A single turn carries every row of the set below to another of its rows. Some are shown first; where does it send the rows asked next?
mus: [  7.5   9.1   6.0  -0.6  -8.3  25.9   6.7  -6.3  16.7 -16.0 -17.7   7.0
  -8.4  14.7 -30.0  26.2 -11.7 -16.2  -6.8   1.4  29.7  -7.9 -23.6  -2.6
   3.8   3.3  16.6 -17.6 -12.9 -10.4]
seve: [ 11.7  14.7  12.0  12.4   7.0   7.5  -0.3  15.7  -6.3   2.1  -8.2  23.2
 -12.1   9.6 -12.3   3.6 -13.3 -13.9  -1.7  -6.1   3.1   3.9  19.9  10.7
  -4.9   2.4  10.3 -32.6  -2.2 -13.6]
gimi: [-11.6  13.4  19.5   5.4   8.6   7.8  -4.9  -0.3   9.5  -3.2   3.3  37.6
   5.6   2.1 -11.8  19.5 -26.7 -26.3 -20.6   0.3  17.2   8.2  -9.2   4.7
  -3.2  -8.8 -20.6  -7.0 -11.5  -5.8]
tofo: [  2.3  19.6  -4.7  10.0  -3.1   6.0 -12.6  18.9  -0.2  -5.2  -2.4  15.6
 -14.1   4.3 -18.9  -8.1 -23.0 -22.1 -23.0   0.7   3.0  -2.4  -0.2  -6.4
  12.5  12.5  14.9 -33.8 -13.6 -10.9]
Dubu: [-13.8  27.3  22.3  -7.8 -15.4  11.3  16.2  15.9  -0.6  -4.7  -0.5  14.4
 -13.0   6.6 -20.9  -3.0  -0.5 -17.7 -16.0  -2.7   6.1  -9.7 -14.9   0.0
  31.7   8.3  -8.0 -18.5  -5.8 -10.4]
Vinok: [-11.5  -2.5   9.4   5.6  17.0   2.6   8.0  11.8   2.6   3.5  -8.8  25.9
   2.1  -1.4 -29.0  -6.1 -14.6 -28.1 -30.9 -10.3   8.0   4.1  13.1  11.1
   5.8  14.9   1.1 -25.7  -0.6 -18.1]
bib: [  2.8  -5.5   7.6  10.5  12.9   8.1  -2.8  14.7   4.0  -9.3  -9.3  24.8
 -16.0  -8.9 -26.4   1.6  -3.3 -32.5  -6.6 -13.0  15.7 -12.2  -2.0  10.2
   9.8   3.2  16.1 -20.9  -1.6 -32.6]
daka: [  7.7   3.4  -1.8  -2.4 -10.7   2.5  15.0   1.0  15.2  -4.9 -23.9  39.4
  -0.1  -0.1 -29.6  -7.0  -2.4 -10.0  -8.2  -5.3  19.4 -10.5  14.9  10.6
  12.9  15.9 -10.0 -11.0 -12.6   4.3]
tugad: [  7.0   4.1  -0.5  -0.9  -9.4  27.6   9.7  -7.9  12.3 -11.0 -20.0   6.8
  -4.3  13.4 -28.5  23.9 -11.9 -16.6  -4.2   1.9  22.6  -6.1 -21.1  -6.9
   2.4   3.6  18.4 -18.8 -17.4  -3.9]
feran: [  1.2  19.4  -8.0   9.1   1.9  11.0   3.1   2.0  11.8   1.0 -26.5  31.2
 -12.7 -11.0 -27.4  16.3  -2.0  -5.4   9.6  -5.0  12.3 -12.4  -2.9  11.2
  16.1  -3.9   3.3 -22.4  -4.2 -16.0]
bozip: [ -7.2  18.1   7.2  -3.8   9.2  11.4   5.3  18.5   1.6  -2.7 -22.1  28.3
  -3.7  -0.6 -29.9   6.6 -10.8 -26.1 -25.1 -10.0  18.4 -12.6  24.7   0.3
  17.8  18.7   6.0 -23.9  -5.1 -11.6]
tinul: [  1.9  12.7  14.9 -17.4  -4.1  17.7  12.1   1.2  10.9   3.1  -1.0   9.3
 -12.5  -1.0 -15.3  39.2  -3.9  -6.8  -5.0  13.0  13.1 -20.6  -8.3   3.8
  15.1   3.6  -9.9  -5.7 -16.2   3.6]
beg: [ -3.3 -16.0   7.5  10.4  -4.4  -0.7   1.0 -10.7  12.3   9.6  -1.5   0.0
  -7.6  -6.4  -5.5  18.5  -4.2 -16.3 -15.6   7.5  19.8  -1.5 -22.0  15.8
  16.0   3.6 -16.4  -9.7 -20.9  -6.9]
ligoz: [  3.0   1.7   3.0  13.4 -15.3   4.7  19.8  -4.5   3.1  15.7 -14.0  28.7
  -4.6   1.2 -15.4   4.1   5.4 -27.1   3.3 -15.5  -0.9   2.5  -2.4  12.8
  13.6  10.1  -5.5 -14.5 -11.1 -19.0]
som: [  2.5   2.5  13.9  -8.4 -15.8  -1.0   8.5 -10.9   4.9   9.5  -9.4  27.7
 -12.7  23.1 -15.8  12.9   1.5 -20.8 -12.0  18.2  22.1 -26.7  -2.8   2.0
   5.0   9.5  -3.8  -7.8 -27.4 -15.8]
sapo: [ -4.2   2.2  25.9  -5.0 -12.3 -19.7  11.3   7.1   4.2   5.8  -3.2   4.9
 -10.8   7.0 -27.2  15.2  -2.5 -13.7 -20.6   5.4   9.5 -11.6 -16.1  18.8
   5.5  -0.4   5.2  -5.1 -30.8 -19.5]
nelo: [  2.4  -3.1  13.5   5.0  -3.4  16.7  15.3   1.2   9.2 -12.4  -2.8  -5.1
 -18.3   4.5 -22.2  -7.0  -9.1  -7.4  -7.2   7.0  28.9   8.9  -7.2  18.4
  -5.8  -3.1   0.8  -8.3 -17.9   4.4]
Nof: [-13.2  31.7   5.8  15.8  -6.5  11.8   8.7   2.5  14.1  -2.2  -0.7   2.9
 -14.5   7.2 -41.8   7.4 -12.3 -23.9 -11.0  18.2  22.6 -10.2 -11.8  -2.0
   1.8  -1.2  -0.4 -18.5 -28.3 -12.6]
Dapu: [ -9.6   8.1   3.7  -3.8  -6.6   5.9  20.9  -9.6  -1.7  -9.3 -15.6   7.0
  -9.2   2.6  -4.6  14.5 -20.1   1.7 -18.7  -2.6   9.1  -2.9   5.8   0.4
  -4.5   6.0 -11.4 -19.2 -15.1  14.4]
Lok: [ -0.4   8.1  12.4   2.1  -9.5  -0.4   1.4   6.6  11.6 -12.4   5.4  11.1
   6.6  11.3 -29.6  17.6 -12.2  -3.1 -19.5  -6.5  13.8 -20.9   3.9  -2.3
 -16.6   0.0 -26.8 -18.6 -22.5  -9.5]
pofon: [ -4.3  19.2  20.5  -3.1   6.1  18.9  -0.6 -14.4   2.7   6.6   0.2  30.5
  -5.6  12.9 -27.9   0.0 -24.3 -17.7 -27.4   7.9  22.1  12.9   0.0   1.3
   6.3  -7.5   6.7  -8.0 -22.1 -13.5]
gofon: [ 21.2  -7.2   5.6   0.7  -6.6   5.4   7.7   6.5   2.5 -14.7  -1.0  24.4
 -23.1   2.4 -21.4  22.5 -12.2 -23.4 -25.7  -2.8   9.6  -7.6   0.7   6.8
   9.8  -2.5  -7.5   3.9 -34.3 -26.8]
moni: [  4.9   6.1  25.5 -15.1   0.6   5.1 -17.5  -3.8   5.1  -8.7  -5.6  32.1
 -19.9  18.4 -20.8  17.1 -17.6 -24.4 -20.0  -0.7  19.0  -2.9 -12.5  13.5
  12.6 -11.0  -7.1  -0.7 -13.6 -15.2]
bak: [  3.4   7.1  17.3 -20.0  -0.8  18.3  16.2   3.9  12.8   2.8  -0.4   6.1
  -9.8   1.3 -12.4  32.1  -4.8  -2.4  -4.8  13.4   8.3 -18.8 -11.7   2.9
   9.8   3.6  -6.2  -3.0 -13.2   1.4]
Gib: [ -2.6   4.9  17.4  -2.5   0.2   1.6  12.3  22.7  14.2 -14.0 -13.7  16.7
  17.4   6.8 -30.3   3.7  -5.9  -9.4 -26.5  -5.8  15.0  -2.3 -21.6  11.5
  12.5  12.4  -4.1 -22.3   1.6 -22.4]
Punin: [ -9.7  14.2   5.0  -7.7 -11.1   8.7  20.3  -8.9  -4.8  -8.8  -7.2  12.2
  -8.4   5.3  -8.0  11.6 -18.9   3.4 -25.1  -3.4  15.5  -2.4   7.3  -0.4
  -4.5   8.7  -9.5 -19.1 -17.4  13.3]
nuse: [-12.7   4.9  13.0  23.2  -6.3  10.5  20.1  -5.0  12.4  12.2  -6.8  19.4
 -12.5  14.4 -26.8  15.3  -9.6  -9.0  -4.3   2.8  24.2   2.3   2.9   4.1
  -7.1 -18.3   4.4 -25.5 -25.3 -11.4]
Mez: [ 10.5  -1.5  35.6  15.0  -5.1  -6.6   3.5  22.0  10.8 -12.1  -4.5  14.1
 -11.8   4.6 -18.2   3.0 -14.5 -28.0  -7.0  -8.4  10.0  -4.1  -5.8   1.5
  27.3  -0.9  15.3 -21.8 -10.8  -4.6]
pobo: [ -1.2  -1.9  12.7  -7.6   6.2  17.4  -4.8  13.7   2.0  -7.6   4.6  33.0
 -20.6  -3.3 -35.2  -7.9  -6.5 -22.8 -10.0 -10.4  15.1 -18.9   9.8  -1.8
  18.1  -2.0  12.3 -22.2  -5.2  -8.8]
zenom: [  0.9 -15.4   5.6   7.7  -7.2  -0.8  -2.6 -12.3  11.8   7.4 -11.4  -3.8
  -6.7  -6.7  -4.7  14.9  -4.4 -16.9 -10.5   5.7  21.1  -4.9 -19.1  11.1
  18.6   5.9 -11.9  -7.3 -23.5  -3.6]
naseg: [ -3.6  20.2  -2.5   2.8  -8.5  11.6  -0.8  -2.5   3.6   2.4 -14.7  -3.3
  10.0   4.0 -11.2  20.6 -10.2 -17.5 -20.8  -6.6  19.7   8.0 -12.0  13.0
 -12.5  21.6  -4.3 -11.5 -13.8 -17.0]
kuvus: [ 21.4   3.3  16.2   7.7  -4.7  12.4   4.5  13.5  21.0   0.2   2.4  31.9
 -11.7  10.8 -17.8  -1.6 -11.4 -38.1   4.4   6.9   7.0 -10.3   1.3  -1.6
  11.6  16.1   9.4  -9.8  -6.3  -7.3]
dami: [ -4.3   1.0   3.7   7.0   1.4  18.1   1.0  13.8   8.1  -2.0  12.3  13.5
  -4.5  -3.8 -31.1 -12.1  -2.0   1.3 -17.7   2.4  11.5  -4.5 -11.2   3.0
  17.2  -6.1 -14.7 -31.3  -7.3 -18.1]
nenip: [ 10.6  20.4  10.5  16.2   7.0  11.1  18.8  -2.8  -3.6  -9.8 -15.1  15.4
 -10.3  -3.4 -24.8  16.7 -16.6 -20.1 -26.1   3.8  22.0   5.9   7.4   2.7
   9.0  -1.7   8.7  -5.4 -35.2 -30.1]
Nizab: [-11.1  12.6  25.4   3.2   9.4   5.1  -1.8  14.0  12.3   2.8  -8.8  23.3
  -5.4  -7.1 -18.1  14.9  -7.4 -40.4  -9.3 -14.4   9.1 -17.3  -0.2   0.3
  29.2  11.3  -4.5 -14.1   3.7 -19.1]
lumu: [-13.9  15.0  -2.3   9.5 -13.2 -11.0  -6.8   4.5  25.6  -3.5 -19.6  24.0
  -8.6   4.8 -11.2  17.4 -20.0  -8.4 -16.8  -6.3  23.6 -16.4  -6.9   9.4
 -13.4   3.9  -9.8  -7.5 -15.8 -10.6]
zuna: [  7.0  -8.2  10.6   6.8  -6.0  14.9  16.3  -5.1  14.1 -13.8   1.9   1.6
 -21.0   3.9 -28.5  -4.3  -9.5  -5.5  -8.9   3.0  28.1   7.5  -3.4  17.3
  -5.8  -4.1   0.7  -7.3 -19.6   3.8]
pinu: [ -3.3  17.6  -3.1  -0.8  -9.1  18.0  -4.3   3.9   8.2   5.8 -13.2  -7.8
  10.3   7.3 -10.0  18.9 -10.6 -14.7 -20.0  -4.6  17.5   5.5 -11.5   9.0
  -9.4  20.3  -8.2 -11.1 -13.5 -12.4]
duv: [  2.2  18.3   4.3  14.2  -5.5   9.8   5.5  15.2   5.3 -12.9  -4.1  25.2
  -2.0 -13.2 -15.8  29.2 -18.8 -24.1 -23.7  -5.7  22.0  -4.6   8.6  -4.3
   9.5  -1.7 -18.4  -1.3 -35.6  -7.8]
nef: [  4.5  12.7  11.1   6.2   6.8  -7.6 -11.5  22.8  22.7  16.4 -14.9  24.6
  -1.9  -7.0 -11.4   9.0 -17.8 -15.2 -14.0   5.2  10.3  -4.5  14.4  13.7
  22.0  14.5   0.9 -11.6  -9.4  -1.8]
luki: [ -7.0  -8.4  16.0   7.6   2.5   6.7  13.1  12.6  13.2   8.8   7.6  29.1
 -11.0 -13.1 -16.7   0.9  -7.7 -31.4 -15.3 -14.6   2.5 -13.2  16.3  -2.1
  22.9   9.6 -10.2 -10.7  -7.4 -11.2]
nisa: [ 11.6  -0.4  17.2   7.7  15.5  -3.0   4.3  15.2  10.1  -0.3  -2.2  20.5
   8.6   2.2 -14.4  13.0 -18.0 -16.3 -22.0  12.2  -1.8 -15.3   8.1  -7.0
  20.5  13.8 -11.8 -31.9  -7.2 -10.3]

kuvus moves to tofo
bib moves to Vinok
Now these:
lumu moves to sapo
pofon moves to duv
mus moves to naseg
Dapu moves to bak
feran moves to Gib

A single turn carries every row of the set below to another of its rows. Some are shown first; where does it send the rows asked next?
mev: [  2.6 -18.3 -10.2  -0.2  33.9  12.2 -22.0  24.9   2.6  24.0  -3.2  23.7
 -11.5 -11.9 -24.7 -13.7]
zoz: [  3.5 -13.1 -18.4 -10.6  28.4  -6.9  -4.0  13.1   3.3  14.9  11.4  31.0
   5.2 -14.8 -12.2 -16.0]
giv: [ 26.1 -13.3  -0.6  18.3  33.2   5.5 -17.8  15.2  -7.5  -2.4  -4.9  -1.1
  18.0 -17.8 -24.8 -12.3]
Sab: [  7.5 -17.5  -6.5  -5.9  23.7   8.2 -21.2  14.5   6.9  13.4 -14.9  10.6
  -1.2 -42.7  -2.0  -5.9]
pelak: [  8.6  -6.9 -20.8   7.0  22.3  25.3 -43.2  22.5  -6.7   1.1   9.9  20.1
  17.0  -6.4 -10.2  -5.1]
zad: [  5.1  -8.4 -20.3  17.3  27.9  -8.7 -10.9  37.1   3.1  17.2   2.2   2.8
  16.0 -14.9  -9.1 -17.5]
lale: [ 19.8 -15.5  -3.0  12.1  13.6   1.6 -15.2  31.6  13.0  33.5   4.5  17.7
  16.4 -16.5 -20.8  -1.8]
luvi: [  4.8  -7.7 -18.3  -2.9  22.0   1.0 -22.9   9.2  10.8   6.7   1.0  12.6
  35.2 -14.5   1.1 -28.8]
nuge: [  2.8 -17.7  -1.5  19.2  37.5  16.9 -38.8  17.9   0.2   4.2   5.4  14.2
   1.5 -21.8  -6.3   9.1]
zedu: [  0.6 -21.6  -6.3  -3.5  29.2   3.0 -28.2  11.9   7.4  11.6  -0.3   6.3
  -4.0 -39.2 -29.4 -15.4]
tutil: [ 11.9  -7.1 -29.8  11.7  27.5  11.1 -24.0  11.6  10.7   5.3   6.8  37.1
   2.2 -12.1  -9.0   2.6]
dilis: [ 10.9 -21.9   0.1  14.0  21.9  -2.9 -18.9   3.3  -3.6  -1.0  -3.3  22.0
   5.6 -27.6   9.0   2.7]
bup: [  3.1   6.3  -3.6   8.6  35.2  -5.2 -33.3   4.1   9.8   6.4   7.9  -5.8
  16.5 -17.9  -3.2 -11.3]
rur: [ -2.6  -5.9 -15.9   2.4   7.1  -4.1  -9.8   2.6   0.6   9.4  -6.1  16.4
  17.8 -18.8   8.4  -9.2]
gar: [ 16.0  -5.9   1.5  12.5   0.7  13.3 -28.6  13.7   7.6  -1.9  -7.4  18.0
  16.2 -26.1 -29.8 -15.8]
veve: [  8.7 -18.1  -0.6   1.9  33.8   3.1 -22.5   9.7  11.1  15.5  -6.9   3.2
   2.8 -33.0   4.5   5.6]
vevi: [  6.7 -14.1  -6.8 -11.9  15.5  -8.2 -24.5  -1.4   4.9  22.3  -6.0   9.3
  -1.0 -26.8 -12.4 -18.5]
tuk: [ -6.4   3.7 -11.1 -14.4   9.0  -1.8 -28.0  10.7   5.6  18.0   7.4  20.4
   7.7 -17.1 -12.4 -24.4]
tas: [ -9.8 -12.8 -13.3  14.0  23.3  20.6 -32.9  13.0  10.2  13.5   8.3  13.4
  29.7 -11.4 -23.9 -18.8]
lakit: [ 10.4  15.8   9.6  16.2  21.6   6.0 -20.9  17.8   0.2  12.2   5.2  22.6
  24.9  -9.4  -8.5  -7.5]
dide: [ 15.9 -22.2   9.0   1.5  22.2  -3.3 -21.5  14.3  16.8   5.7  -8.6  11.8
  13.7 -24.5   5.6 -22.3]
Depad: [ 26.7 -13.0   3.2  16.3  31.4   2.5 -23.5  11.3 -12.6  -2.4  -4.1   0.9
  18.9 -15.2 -21.0  -9.4]
Vut: [  8.0  14.3   9.8  15.9  23.4   6.6 -24.4  16.7  -5.5   6.3   4.2  24.5
  26.8 -13.6  -9.6  -7.1]
taz: [ 10.4 -13.5 -25.0  18.4  25.7  12.6 -26.0  18.0   8.4   3.2  -2.3  32.3
  -9.5 -12.6 -11.8  -0.1]
Rad: [-11.7  -3.3 -11.4  -5.5  21.9   9.6 -32.1  24.2   8.2   7.7  12.6  17.8
   4.1 -29.2 -29.1 -21.0]
nuf: [ 17.2 -18.8 -21.3  13.3  27.3   2.2 -23.7  14.7   8.2  -0.7   2.2  24.6
 -12.7  -8.3  -3.7  -2.7]
savo: [ -3.4   1.2  -1.8  18.8  14.1  -1.7 -18.8  -3.8   9.5   3.0  10.4  15.8
  25.2 -28.0 -21.0  -5.5]
vatof: [  0.5 -27.1  13.9  18.5  22.4  15.7 -32.8  18.4  18.1  13.2  -2.5  12.1
   7.9 -22.8 -19.0 -12.2]
les: [  3.2 -17.9  -5.2  -4.9  35.8  -5.5 -11.7  18.7   4.2  18.0   2.6  22.2
 -13.2 -13.2  -7.0 -14.7]
gat: [ 19.0 -11.9 -26.1   6.4  28.3   0.7 -22.0   9.8  10.9   1.5  11.5  30.1
  -2.3  -7.0  -1.3   0.2]
nem: [  9.6   0.3   4.6  22.3  28.4   9.2 -21.3  26.2  -9.6  -9.2  -2.7  15.3
  21.8 -23.3 -22.1 -12.7]
palis: [  9.2 -20.1 -14.9  18.4  20.5  -6.4 -10.2  24.9   5.8  23.8  14.6   5.5
  19.0 -10.9 -24.3  -5.8]
rudom: [ 10.0   4.3   3.5  23.2  28.9   9.6 -16.0  29.0  -3.0  -7.0  -0.2  17.8
  21.1 -23.3 -22.1 -14.7]
kiged: [  8.2 -19.9  -4.0   3.2  27.2  25.7 -36.4  31.9  10.2   4.2   9.2   3.5
   3.8 -20.5 -20.4  -0.9]
veba: [ -3.9  -7.8 -20.2   3.8  -0.6  18.9 -23.7  23.9  -0.1  -1.5  11.3  17.3
  17.9  -6.1 -17.5 -14.6]
vor: [-11.3  -9.2 -16.8  -4.0   6.9  12.6 -27.1  14.3   0.7   8.5  23.7  10.0
  11.2  -8.2 -15.5 -12.1]
Rufaz: [  3.2 -13.4 -23.8  -7.0  25.7  12.4 -14.6  19.9   0.6  20.1   5.2  33.3
   5.8 -13.2 -29.0 -15.5]
roz: [ 26.6  -1.3   6.2  10.4  25.4   0.4 -22.5   2.8  -4.2  17.4   0.1   4.9
  21.9  -3.7 -12.0  -5.3]
sedod: [ 16.9 -11.5 -19.5   1.5   6.5   4.7 -23.8   8.5  -8.8  -4.9   1.8  28.3
  21.5 -12.1   2.9 -10.2]
gusal: [ 15.3  -3.9  -7.8  11.4  20.3  -1.7 -16.1  42.7  10.6  26.6  -7.8  16.0
  13.7 -20.5  -6.2 -13.1]
dafi: [ -4.0  -8.9 -22.4  -5.2  10.0  -1.4 -18.7   6.2  -5.1  11.8  -6.5   5.0
   6.7 -16.8   4.9 -20.0]
zitod: [ 23.9   0.6   9.0   9.2  25.3   1.1 -26.8   3.0  -8.0  13.6   2.0   9.7
  24.4  -6.4  -9.3  -2.9]
Vabo: [ 23.4  -0.9  -0.5   2.9  22.7   9.1 -42.3  21.9   7.9   1.3 -10.0  -2.3
   7.5 -15.9 -11.6 -21.1]
doved: [ -0.9 -18.2  -1.1  -3.7  20.0  22.7 -30.8  23.7  11.9  10.5  15.1  14.5
   3.7 -33.8 -22.2   2.0]

Sab moves to dafi
nem moves to Depad
rudom moves to giv
Now these:
Rufaz moves to mev
gusal moves to zad
kiged moves to veve
nuge moves to dilis
nuf moves to gat
vatof moves to dide
zedu moves to vevi
gar moves to Vabo

